A single turn carries every row of the set below to another of its rows. Some are shown first; where does it send the rows asked next?
lanif: 7	12	-6	11	-2	-1	3	-8	-5	-20	15	-25	12	-2	-7	12	-5	-24	-6	4	25	-7	5	-13	-3	15	-9	14	-5	1	8	17	1	2	-7	-8	-17
lup: 11	1	-7	9	19	2	0	-2	1	1	-15	-10	-6	-1	-7	13	8	13	-16	0	0	1	-6	3	13	-14	0	1	6	-18	22	-13	9	-17	-1	-1	-4
lal: 12	5	-3	-6	-16	0	8	-3	-16	-26	-4	-30	-10	1	-9	-1	-24	-24	-3	6	15	3	2	-8	-11	-5	-8	0	-10	3	10	-5	0	5	-6	-1	-30
Nal: 4	-13	-11	8	-10	-4	-8	-10	20	-17	-2	-13	-10	-21	-8	9	-13	-5	-15	26	-9	6	1	-10	27	-20	-12	3	33	-5	12	-8	8	-5	-16	-18	-1
geza: 8	-26	24	-4	-4	-4	-13	4	4	-8	2	-10	8	-2	-22	18	2	-24	-4	-1	2	-5	2	-11	17	-6	-18	-3	20	4	1	12	4	-8	1	-18	0
Lus: 15	-18	-10	-26	-21	-2	11	13	5	-25	4	-15	-4	-11	8	13	-4	5	-7	16	-10	6	10	1	1	-8	-8	1	0	20	-4	14	-1	-2	3	-12	-8
dopof: 26	-15	-20	0	2	7	-1	8	12	-17	14	-20	-1	-10	-15	9	-15	-3	11	11	9	0	33	6	17	-15	-19	9	19	-1	8	5	-1	6	-25	-16	-16
noro: 7	-4	-17	-14	-2	2	-13	8	2	-13	2	-27	-14	-12	1	1	-5	-9	-10	2	-6	2	0	-4	4	-8	-5	-17	6	5	-8	-11	-3	-8	30	-12	-9
kule: 4	0	-10	0	11	6	-14	-9	17	-16	-3	-14	11	-17	-9	6	-15	-18	-7	-1	1	5	-3	2	9	-22	-1	-4	25	16	10	-23	9	2	-4	-27	-30
kobi: 15	-2	-12	-8	-17	16	3	8	13	-8	-2	-4	15	10	-19	3	-22	1	-5	0	4	14	-4	-7	-7	-2	-8	4	27	-18	3	-13	7	-11	-8	5	-21
Duzol: 19	-3	0	-9	-17	8	3	10	5	5	5	-14	-15	-16	-14	14	-7	-14	-8	16	-21	-1	-7	5	5	-19	1	-6	8	9	-2	1	-10	2	3	-6	3
mesin: -2	-9	12	-6	-11	14	3	2	3	-20	1	-4	-4	-9	-3	-12	-17	-2	1	15	-1	1	-1	-17	14	-10	10	23	0	-12	-7	-4	32	-7	-12	6	-6
vapok: 8	-36	1	1	-6	4	-14	-1	11	-16	-1	-13	5	4	-4	2	-11	-5	-15	-1	1	3	30	-15	4	-9	2	-6	7	-12	33	-5	3	-5	-19	11	-11
kos: 14	2	-3	-2	15	9	10	-1	3	-28	14	-21	-4	0	-6	-1	-9	3	3	5	1	-14	13	-10	24	-15	-17	17	18	14	8	-10	21	8	4	-29	-27
luteg: 2	-11	-1	-6	-6	-4	6	-2	17	-15	12	-30	-15	-15	-1	-1	-11	-5	16	16	-7	6	25	-16	-7	-12	-11	6	19	4	14	0	7	-9	-23	-34	-12
nad: 16	-7	-15	-2	-3	-8	-9	13	16	-25	10	-23	3	-11	-11	0	-21	-45	-12	16	8	3	-7	-3	7	3	-2	1	-3	-16	28	-1	-2	-4	0	-5	-9
Peroz: 4	5	12	13	-9	-4	6	3	-8	-36	2	-18	-6	6	0	4	-19	-9	-19	11	2	4	-25	17	2	-17	-1	4	5	-3	13	5	3	5	-2	-2	-17
vedon: 8	-19	-1	1	4	-2	-5	16	0	-8	2	3	-4	-33	9	1	-4	-12	1	6	-3	4	8	-1	24	-24	-8	0	24	-13	15	4	0	2	-13	-28	-17
sakap: 7	-6	-11	0	15	15	3	3	10	-21	-6	-7	18	3	5	4	-11	-2	-15	10	0	5	22	-19	0	-3	-9	3	-17	20	33	-12	13	-7	-2	-4	-11
gupit: -5	4	-2	14	10	-4	-1	-7	3	-16	5	-16	-5	8	5	3	-21	0	7	15	-9	6	26	6	13	-14	-7	12	3	9	-3	-14	-8	5	-2	-35	-19
lalu: -11	7	2	1	12	3	-13	17	0	-20	-5	-10	-4	1	-3	-7	-12	-4	-17	12	-8	2	6	-15	25	10	3	25	-1	-3	-6	-9	12	-12	-16	1	1
Dap: 9	4	11	9	5	-6	-11	1	-6	-25	15	-12	8	-3	1	6	-7	-27	-17	17	20	2	-11	6	3	-6	-10	19	6	-10	22	3	5	-10	22	-16	-14
gerog: 21	3	-18	-11	12	9	0	21	5	-28	14	-2	15	19	-11	0	-17	-7	5	6	-8	9	3	-11	-16	-3	-16	10	19	-16	16	1	10	-16	-3	-6	-13
Nesur: 1	-4	-1	-10	3	15	-13	8	5	-21	10	5	2	1	2	-13	-11	-18	5	-1	-14	-3	-4	-16	21	-11	-4	22	-4	-15	1	-20	8	-2	-4	9	-23
ginus: 12	-7	-7	-3	9	13	0	5	18	-5	10	-21	1	-30	-5	0	8	6	-15	5	-4	13	17	-9	0	-8	8	-4	-8	-11	25	2	9	-8	-15	5	-7
miro: 10	-4	-9	-4	6	-2	-9	2	10	-4	10	-24	-17	16	-13	12	-6	-24	10	6	-5	-25	3	0	9	-13	-9	1	8	7	-3	3	6	-15	18	-15	0
kes: 16	-26	13	5	19	3	15	-4	5	-4	-2	-18	-10	24	-8	-1	-11	3	1	7	-6	5	16	-11	5	-14	-6	3	3	-21	21	1	20	1	-6	-7	-13
Nevar: 5	-20	10	15	18	10	10	1	10	-11	-10	3	8	0	4	12	-13	-15	-23	-4	-13	0	2	-16	2	-22	-8	8	8	-8	32	-13	-5	-12	-2	-3	-12
babed: 11	-5	-3	-8	-17	-4	8	11	7	-10	7	-27	-25	9	2	-2	-16	-27	-13	20	7	-1	-4	-8	13	-8	-24	19	5	-14	23	5	-4	-7	1	0	-28
Medi: 1	-6	7	6	2	-3	6	6	6	-9	8	-28	-7	0	3	5	0	-15	-7	12	15	18	-11	3	15	9	-31	18	-2	-13	4	16	-4	2	-19	-6	-17
moguf: -2	-18	1	1	-3	1	-4	9	14	-33	-1	-14	18	-3	1	18	-8	-8	-17	-14	-5	-2	3	-13	18	0	-14	-4	13	18	-7	12	-13	0	7	-11	-11
Robi: 9	-29	-8	-2	6	-3	-11	-1	17	-19	14	-25	0	0	-8	6	-13	-22	0	8	4	4	18	-10	9	-11	-13	-10	9	-6	-15	24	11	-4	16	-13	-6
fuvus: 12	-13	14	-7	5	7	10	14	6	-23	-7	-14	4	0	-7	19	-9	-12	10	4	-11	2	-4	2	8	-10	-21	10	-6	30	-4	2	-10	1	-5	-18	1
sudid: 5	9	-2	-7	13	3	-2	22	1	-3	3	-6	11	-1	-11	3	-12	-13	-19	0	-7	20	8	-18	-19	4	-5	8	25	-11	4	10	3	-19	-14	-12	-19
Tob: 1	-10	-3	-8	-10	-18	1	12	4	-31	2	-24	4	-9	-1	5	-3	-20	-7	3	6	6	-21	9	5	13	0	-5	-1	-5	21	5	5	-1	-30	-6	-11
giv: 5	-3	-2	-4	7	3	-22	6	-12	-19	11	12	3	-1	-4	-1	-10	-18	-8	22	-10	6	20	-11	13	-11	-2	27	-3	-13	-3	6	10	-6	-15	7	-9
gata: 16	-8	0	-2	12	3	22	-3	17	2	10	-6	3	4	-4	16	1	2	-17	19	-10	5	24	5	3	-12	-7	25	-10	-3	21	-4	6	-12	-8	-6	-17
rok: 1	-1	-6	-7	8	3	8	16	21	-17	-4	-16	10	10	-8	5	-26	-2	-2	1	3	16	3	9	-19	0	7	18	17	-7	-5	-3	11	-26	-15	-8	-14
Kazo: 1	12	-14	15	1	0	-8	15	-2	-15	-2	-3	10	-4	-2	3	-16	0	-2	4	-5	-4	6	-8	14	-4	-1	-15	25	11	24	-5	0	5	-4	-35	-6
zus: 0	-5	-16	5	21	7	-7	-7	12	-7	-7	-19	0	14	5	-1	-8	1	1	-10	4	-3	12	-3	2	-13	16	-7	-9	0	16	2	17	0	-6	3	-23

lalu turns into -> sudid
babed turns into -> lal
And these:
luteg turns into -> gupit
geza turns into -> Robi
gata turns into -> sakap

A single turn carries every row of the set below to another of its rows. Some are shown first; where does it send the rows asked next?
Fopa: -3	4	9	-7	0	21	-27	0	8	1	13	6	8	5	1	8	21	0	14	-15	-1	-10	-9	17	-9	-8	7	-9	-8	8	13	-30	-4	16	7	24	-29	12	4	-1	10	2	-3	14	-6	-2	-6	-8	-6	14	-17	12	-10	-12	0	-1	-4	8
zev: -7	14	13	-6	17	9	-1	3	-12	-4	-5	4	-8	10	-16	1	20	-14	25	-11	-13	-4	2	2	-12	-16	14	-18	-7	18	-19	-36	-4	11	14	3	-2	-3	3	-11	15	-9	4	-5	-3	10	-8	-5	3	1	2	10	-8	3	0	9	-7	-1
Lanol: -6	-22	9	-13	2	14	-2	-1	-19	-1	-13	-14	-7	-1	13	6	6	-2	-16	-7	-6	4	1	-8	-18	-8	-6	-2	-21	-2	10	15	2	5	-11	16	-18	3	9	4	7	1	-5	-1	4	4	-7	-3	3	24	-12	18	1	2	0	2	-22	-1
taf: 16	3	19	-6	-4	2	-8	1	-1	1	7	-8	-7	10	-3	11	25	-22	0	5	1	-7	-11	6	-6	-1	19	-4	-12	8	-4	-22	11	-3	6	8	-2	-1	-3	-8	16	19	-5	7	19	4	-27	9	-17	9	-11	24	6	-8	17	5	-9	-7
depe: 13	-5	-3	-5	-1	-3	-1	-2	10	2	-23	-15	-3	4	-9	-9	-17	-20	-7	-5	-4	-3	9	0	7	-11	-9	1	1	-16	3	-13	-1	-2	-11	-1	-25	3	6	5	7	18	-7	-14	-3	1	-6	12	4	-6	-12	2	-6	-20	16	-11	-10	-13
fegu: 17	4	-2	8	-8	12	2	7	12	5	33	20	-5	2	2	-7	-5	-10	16	-4	14	-11	15	19	-4	-18	16	8	-1	-1	-6	-14	13	-8	-9	15	7	-18	-7	2	14	3	-4	-13	0	-12	13	-1	3	-8	-7	11	22	7	5	-19	16	10
peko: -10	0	-11	-6	-6	-2	0	8	-1	-2	6	32	2	6	8	-12	6	0	0	-6	-1	1	-10	23	12	-19	2	9	-10	14	-12	-5	15	5	-11	-2	4	-4	-6	-3	14	-2	-11	-18	16	7	-7	8	-11	-5	15	12	4	10	-10	-18	20	27
gotel: -16	-2	0	2	-14	11	-3	12	-9	-13	15	22	4	-1	6	3	9	-25	18	4	-5	0	1	14	-11	-19	18	12	-8	11	8	-5	13	-3	-23	19	-10	1	19	15	6	-12	8	-28	14	11	-1	-9	1	-20	-6	0	16	-5	0	-24	1	13
fili: -13	-20	-14	-12	-3	18	7	11	0	-7	-8	-14	-8	2	14	15	-8	-3	-18	-3	3	6	7	-3	-25	-16	-1	2	-11	-12	11	-4	1	5	8	10	-20	-11	-3	4	1	-2	-6	-4	-3	13	7	0	8	16	-6	4	-21	3	-2	-1	-9	-2
Sutu: -4	-14	23	3	6	9	-8	5	-3	17	-18	0	-21	0	4	-7	-4	0	-1	-19	0	3	12	-2	1	-14	2	-18	-4	-8	-2	0	-12	21	-2	2	-14	5	2	-11	10	-9	-15	10	-9	5	2	14	7	19	10	13	8	-23	-3	4	2	15
Vif: -8	-1	-12	-12	-6	-2	2	6	1	-1	8	25	1	15	9	-7	9	-2	7	-4	-5	-1	-12	22	12	-30	-1	14	-6	16	-14	-9	15	5	-11	3	3	1	-10	-4	10	6	-19	-13	12	5	-9	7	-3	-3	20	8	-8	9	-10	-16	8	29
fise: -11	-7	15	11	4	-1	-14	11	3	1	-31	-2	-17	11	8	-5	-13	-12	8	-9	12	15	14	-8	-13	-24	14	-2	-14	-12	6	-6	-11	15	-2	-4	-13	-11	-6	-22	10	-5	-8	-10	10	3	0	10	13	14	8	12	10	-21	1	-1	9	-5
Rek: -14	-3	-1	6	-17	7	-10	11	-9	-15	14	21	1	-2	1	2	16	-33	23	3	-12	-1	-2	7	-5	-28	19	16	-15	4	4	-5	12	-4	-14	19	-11	10	16	11	-1	-8	1	-26	10	2	-4	-2	-3	-16	-6	-4	16	-11	0	-23	-2	12
Zarav: 19	-11	12	-3	9	7	3	-14	-2	7	-22	-12	-12	10	-18	-5	0	-8	4	1	-3	-11	16	-11	-5	-8	10	-3	9	-9	-9	2	-3	-2	-18	5	-14	-1	6	6	10	6	3	-2	-22	12	-3	6	4	7	-6	4	4	-8	12	-8	-14	-15
bazil: 16	6	2	3	-4	9	-1	5	6	-7	35	13	-8	7	3	-6	-1	-14	18	-5	18	-10	10	15	-7	-23	20	11	-9	-5	-6	-12	9	-7	-8	11	14	-22	-8	-2	7	7	-1	-6	-3	-20	17	2	8	-6	-7	7	19	6	2	-12	11	16

Fopa turns into -> zev
bazil turns into -> Rek
And these:
fili turns into -> fise
Zarav turns into -> Lanol
fegu turns into -> gotel

